Each path below is one point turned by a fixed rotation once a step. After each direction that follows a path, write how fast that rotation turns it, in deg/step (0 if it stays still).
Each turn is a multiple of 5 degrees from 10 to 175, or 0.
Each row of a path follows its step; steps can be skipped.

step 0: [-12  23 -32 -38  -6   4   8  -4   9  -6  -3 -12 -18 -10  16 -11   8   4
  -2  -3 -35  -6  -8  15 -18  12  11  23 -10   2  13  13   6 -50  35  -1
 -40 -12 -17 -13   8  18  23  -3  -2   1 -11  17  43  27  -5 -17  35  16
   4  -8  -8 -12  38   1   4  22  -4  16]
step 1: [ -3  -6   6   0   1  19  -5   1  42 -44  -9   0  18  12  -1   0  18  32
 -13 -13 -21 -33 -11 -20  18  11   1 -22  20 -41  -8 -22   8   9 -22 -12
  -3 -23   1  30  -6  20  -1  32  -8  10 -43  -3  32   0  11 -19 -16  27
  -6   6 -16   3  -9   2   7   5  33  11]
step 2: [  0  11   7 -14 -11 -11  22   5  10  37  30 -11  -3 -37   6  23 -26 -10
   7  13 -15  33   7  32  -1   7  -6  -3 -18 -32  -3  -2 -12  27 -33  -3
 -21 -18   0  27  19   6   2   9   7  29 -15  -7 -20  -5 -19  -2 -39  17
  -9  -9   1   2  38   4   3 -32  16  18]
step 3: [-14  -7 -35  32  -1  -1 -11 -23   2 -10 -28 -18 -22 -30  -7  -2  10   1
 -27  16 -15  18  15  -2  -5   8   6   2  -8 -13  21  -2   1  -9  17 -24
 -26  12 -11 -23 -18   2  58   2   9  13   7  -4 -10   4  22 -29  -6 -19
 -15  18  12  35  12 -41   6 -34   3 -15]
step 4: [ -1  -2  34   7  12  -3  26 -15  -7  11  13  -6  -2  12  -3   7  16   8
 -32 -16   8 -45  -1   6  15  18  16   5   2 -35  22 -11 -22 -44  -8  -1
  31  29  -3  -1   9   3  13  -4  17 -16 -27  33   0  24 -14  26  -8  12
 -14  53  -3  10  14 -17  16   3  10   7]
step 5: [  0  26 -45 -30  -4  -6  10  18  25  39 -25   9  34 -21  10  16   6 -14
  21  11 -27 -13  -4  -5  -3  25 -14   0   7   4   9  -4  -6 -18 -32 -28
 -37   2   0 -30  19  -8  -8 -18  -1 -14 -28  16   6 -15  -7  15  18  20
  -4   0  -6 -27   0 -17  24   1  14  21]
step 6: [  4   3   8 -26 -19  16 -23  -9  23  -9  14  12  -7 -10   5  18  -8   9
 -28  26 -30  -9   8 -16   0 -23   7 -52  -1 -18  16  22  -6   2   4   7
  -8 -31  14 -18 -40 -14  14  17   9 -27 -38  -4  11  21  12 -33 -19   5
 -38 -18   4  -7 -29  -6   6  -8   3  -4]
step 7: [-12   6   5   9  21  -9  50  11  -1  25   7  -2 -16   7 -23  31   2   8
   0 -11  -3  38  22   2 -17   9 -19  14 -36 -36 -17  27 -11  -1 -10  25
   2 -25  -2   2   1  17  16 -15 -15  23 -41  31   9  25  14 -17 -13  -4
  -4  17 -29  20  -1  18  -8   6  15  -4]
step 8: [ 15   3 -24  28  12 -20  -1 -10  -7 -17 -35  -1  22  -5   1 -10  -3   2
  34  18 -27   4   4  44  -1   5 -30  14  43  -7  32 -24  17   7 -19 -21
  24   0  -1 -18 -23 -11  28   3 -16   1 -24  23   6  16  15   1  -3 -11
  -9   0   2  31  24   3  12 -30  17   4]
step 9: [ 11 -20  30  15  -3 -16  25   2  11  17  32  22 -19   4   2   3 -32 -25
 -24  15 -29 -31   5  -5 -20 -12  12 -14   1 -11  22 -18  -7 -17   4 -16
   4  33 -24  -1 -20   3  -3   7  -7 -30  -2  28 -24   5   8  -1 -28   6
  37 -13  -4  -5  -8 -40  15 -13  24  21]
[  5  -8  -4   3   6  -3   2  -3   0   2  -3  -1   3   4   5   6  -8   2
  -7 -11   6  -1   2  -9   3   7  -2  -5  -1  -1  -4  -1   1  -3   5  10
   7  -1   5   7   0   0  -2  -3 -10   4   3   3  -1   2  -9  -6  -2  13
  -3   2  -1   0  -6  -4   5  -6   0   3]
130
[-5 10  3  3  1  0 -4 -2  8  7  0  4  8 -3 -4  9  3  1  9  9  6  2 -9  7
  2 -2 -4 -3  3  4  0 -4  7  6 -5 -1  5 -2 -6  5  2  3 -3  0  1 -5  7  7
 -1  1 -6  0  7  9 -2  0 -4  1  1 -4  0 -9  1 -5]
115
[ -5  -3   1  -2  -1   3  -8  -2  10  -3   0   9   2   1   5  -1  -7 -10
   1  -8   4   5   5   0   6   2  -6  -5   4  -6   6   6  -3  -1  -4   1
  -7  -1  -8   4  -2   2  -8  -1   3  -6  -1   3  -9  -8   8  -3  -1   4
  -1   0   8  -2   3   3  -2   6   3   4]
90
[  4  -3   5   3   3  -8   0  -5   3  -7  -7   3   2  -1  -3  -8  -3   0
   4  -3   7  -5   1   8  -5   2   4  -4  -1   1  12   2   4  -4   2  -4
  -5   1   0 -10   6   9  -2   2   2  10   3  14   2   5  -6   3   1  -1
   0   2  -3   2  -5   0  -2   3  -4   8]
85
[  2   0   2  -1  -6  -2   4   2  -4  -4  -5   5  -4  -5  -4   2   6   0
   0   0   5   6  -2  -5  -9   2 -12 -12  -5  -2  -2  -2  -1   7   1  -2
  -7  -4   3   6   4  -4  -2   3   4  -5   2   1  -2   1  -8  -8 -11 -10
 -10   3  -3  -4   1   0  -6  -1  -6   1]
85
[  2   3  -2   1   1  -1   5   2   0   8  -4  11   4  -2  -3   2   7  -2
   2   2  -5   3   5   2  -2   4  -1  -6   0   5   3   3  -2  -3   0   8
  15   3  -4 -11  -2   0  -3  -3  -5  -7  -4   2  -3   4   9   1 -11  -6
  -1  -5   2   5 -10   3   2  -2   2   5]
20
[-3  7  2  4  0 11  2  2 -5 -6 -4 -3  4  7 -1 -7  1  0  2 -8  4 -2 -3  2
  3  4 -4 -2  8  1 -9  3  1  4 -6 -2 -2 -3  4 -3  9 -7  0 -7 -1  0 -3  6
  5  7  3  9 -9  4  6  6  4 -4  2  1 -5 -8  9  3]
110
